Where one turn sends some rows of the set: a few examples, then the rows asked:
Ras: [  1  -2  13   2 -12 -12  33  44   9  25 -15  23 -12  43 -26 -11 -34 -30
  44   6  15  35  12   7   6   6   5]
verev: [ 19 -11 -15  36  18  43  43  27 -11  -6 -43  10 -13  17 -12 -28   9 -15
  31  17 -13  16 -10   4  -1  -4  13]
nafed: [ 18 -23   1  41  25  38  -6  25   8  -9 -20 -33  -7  12   1   0 -17 -21
  41  -4  24  44   0   1 -14  -1 -11]
lilo: [ 26   7   4   7  10  35 -19  15  -5  27  20  -7  -2  25  -3 -16 -30  15
   5  -2 -21  36 -11  -3 -25 -10   8]
fiv: [ 14 -13 -18  27  -2  36  -8  22 -22  -6  12 -10 -21  27 -14  -8 -17  -5
  21  -4  26  30   7 -37 -33  -2 -13]
vidu: [  4  13  13  33   3  26 -21  15   5  -2 -22 -17 -27  44   4  11 -17   1
  27  16  21  19 -16 -24   5  12   5]
vig: [ 39 -16   6 -20  -5   2  23  15  11  25 -20 -28  -7  14  -6 -34 -24 -10
  33  -8  -9  18   2  -9  11 -39  -7]
bobun: [ 33  -7 -25   0  11  18   3  34 -12  29   5  -1   0  37 -49 -17 -30   3
  -7   0   6   1 -22  -5  -6 -15  30]
Peze: [ -4 -17 -31  12   2  35  -2  36 -14   8  -3  -9 -21  34 -13 -11 -18 -25
 -14  -4   5  -5 -10  -2 -16 -33  13]
rugu: [ 22   5  31  24  15  22  22  37  22   3 -17   1  14 -11 -27 -36 -36  -4
  25   9  28   8  -7  10  -1  16  17]
rozes: [ 11 -20   1  37   6  38   0  22 -16  -4 -33 -12   9  16 -14  -2 -23 -33
  30 -18  38  32   1   2   5  -3 -23]
san: [  6 -28   3   9   7  -2   7  39  -2   7  33   3   9  30 -25 -32 -29   8
  20   3 -21   5  -5  19  -9 -19  21]
limu: [ 33 -26   6  34 -21  -2  30  46  13  38   6  -7  15  44 -13 -25 -35 -20
  25  14  10  11   7 -11  11  16  -6]
Kovo: [ 16 -10   3  30  14  51  39  40  17  15 -29   8 -13  36 -23 -23  -9  -7
  48  22 -18  26 -12   2  20  11  26]
luga: [ -5  -1  12  35  30  39  11  21  -9  -1 -29 -17 -18  42  -7  13 -15  -6
  30  -8  34  21  -8 -18 -12  11 -16]
bofa: [ 12 -12  -3  43  -4  44 -21  18  17 -12 -38 -35 -13  31   2  -5 -15 -24
  28  10   7  26  -5  -1   8 -12  11]
ril: [ 10  -4  24  25   6  39  42  56  10   2 -18  -3  -4   1 -30 -18  -7 -12
  21  17  21 -14   5   1   3  17  15]
fuluv: [  3 -12  -4   9 -10  13  14  21  -9   8  -6   2  -3  49 -59 -11 -30  -7
   0  26   2  28   5   4 -34 -28  17]
sutal: [  9   2   3   8  17  41   0  23 -10   0 -30 -14   1  34  16  -1 -22 -16
   8  -8   7  30  -3  22 -26 -28 -28]
tevo: [ 11 -29   1  -1  15   8  27  30  -1   1   9   9  -7  46 -32 -25 -18  14
  -6   2 -19   1  -9  16 -10 -14  25]
Bav: [  7  -4 -13   2  10   0  -3  48  -3  45  24 -18  -5  31 -25  -5 -28   3
  12  10 -12   4   5   5 -16 -22  21]
Rar: [ 32  -1   9   7   6  36  21  44 -20   8 -36   9 -17  38 -21 -24   0 -10
  27  40 -18 -10  -8  15   2  10   8]
dofu: [ 41 -27   6  14  -4   3  44  35  19  33 -29 -19  10  50  -7 -24 -29  -3
   3  13  12   4  -1   0  16   2 -13]
Kof: [ 37 -22  13 -19  -5  15  30  -8  12   4 -33 -13  14  17 -16  -9 -26  -3
  18  10   1  22   4 -25  16  -6  -4]
nosek: [  7   9   1  31  23  -5   8  30 -17   1 -10  11  -8  -6   4 -34 -25   2
  44  19  11  22 -30 -12  -1   9   0]
Zok: [ 21 -26  -2  -7  -6   8  39  33  16  18 -27 -28  -9  16 -33 -33 -25  12
  44  12   0  29  26 -12  15 -19  -6]
Vuz: [ 16 -14 -13   8   6  11   9  30   0  31  -9 -13  -9  41 -46 -20 -37  -3
 -18  -6 -22  24   0  12 -19 -18  25]
bil: [ -1 -18  16   7 -24   4  19  27  -8  10   1   8  10  23 -12   6 -23 -52
  39  10   0  11   5 -20  15   4  -4]
mazov: [  2  -8   6  -4  -3   2   0  36  -4  19   9 -22   7  26 -30  -6 -25   7
  16  40  -7  25   7  15 -29 -41  -2]
rurer: [ 29 -13  -6  31  -5  30   4  12  26  -5 -46 -11 -16  14  -2  -3 -31 -10
  44 -20  16  17  -3   0 -15   6 -25]
sumol: [  8  -4   4  34 -10  27   8  31  11   3 -30  -7 -29  22   0  12 -14 -10
  49 -11  12   3  -2 -16 -14  18 -33]
Dunok: [ -1 -11  -2  17  20  -6  13  45  17   4 -19  -6 -20   5  -8 -35 -40  -1
  41  26  16  16 -37  -9  24   7  13]
bodal: [ 36  -9  -8  21   5   2 -15  30 -13  -1 -15   1  -4   8 -26 -55 -44  -9
  40  33  12   4 -20   2   1   8  11]
tanog: [ 24  -3   0   1   4  19  -8  62 -13  35  12 -15   5  24 -27 -14 -21 -13
   2   8 -29  12 -20  20  -3 -15  11]
rab: [ 28  -9  12  16  18  35   7  23 -14   7 -17 -15  -8  19  -3  21   0   0
  27   0  35  36   3 -15  -4  17 -28]
feve: [ 18  -6  12   0 -23  -2  29  28  -9  29   2  18 -26  48 -23 -16 -19 -41
  33 -11   0  17   1 -23  -2  -5   7]

Zok -> Kovo
rozes -> bobun
And these:
feve -> nosek
luga -> Bav
bofa -> fuluv
rurer -> tevo
dofu -> ril
fiv -> lilo
Kof -> Rar

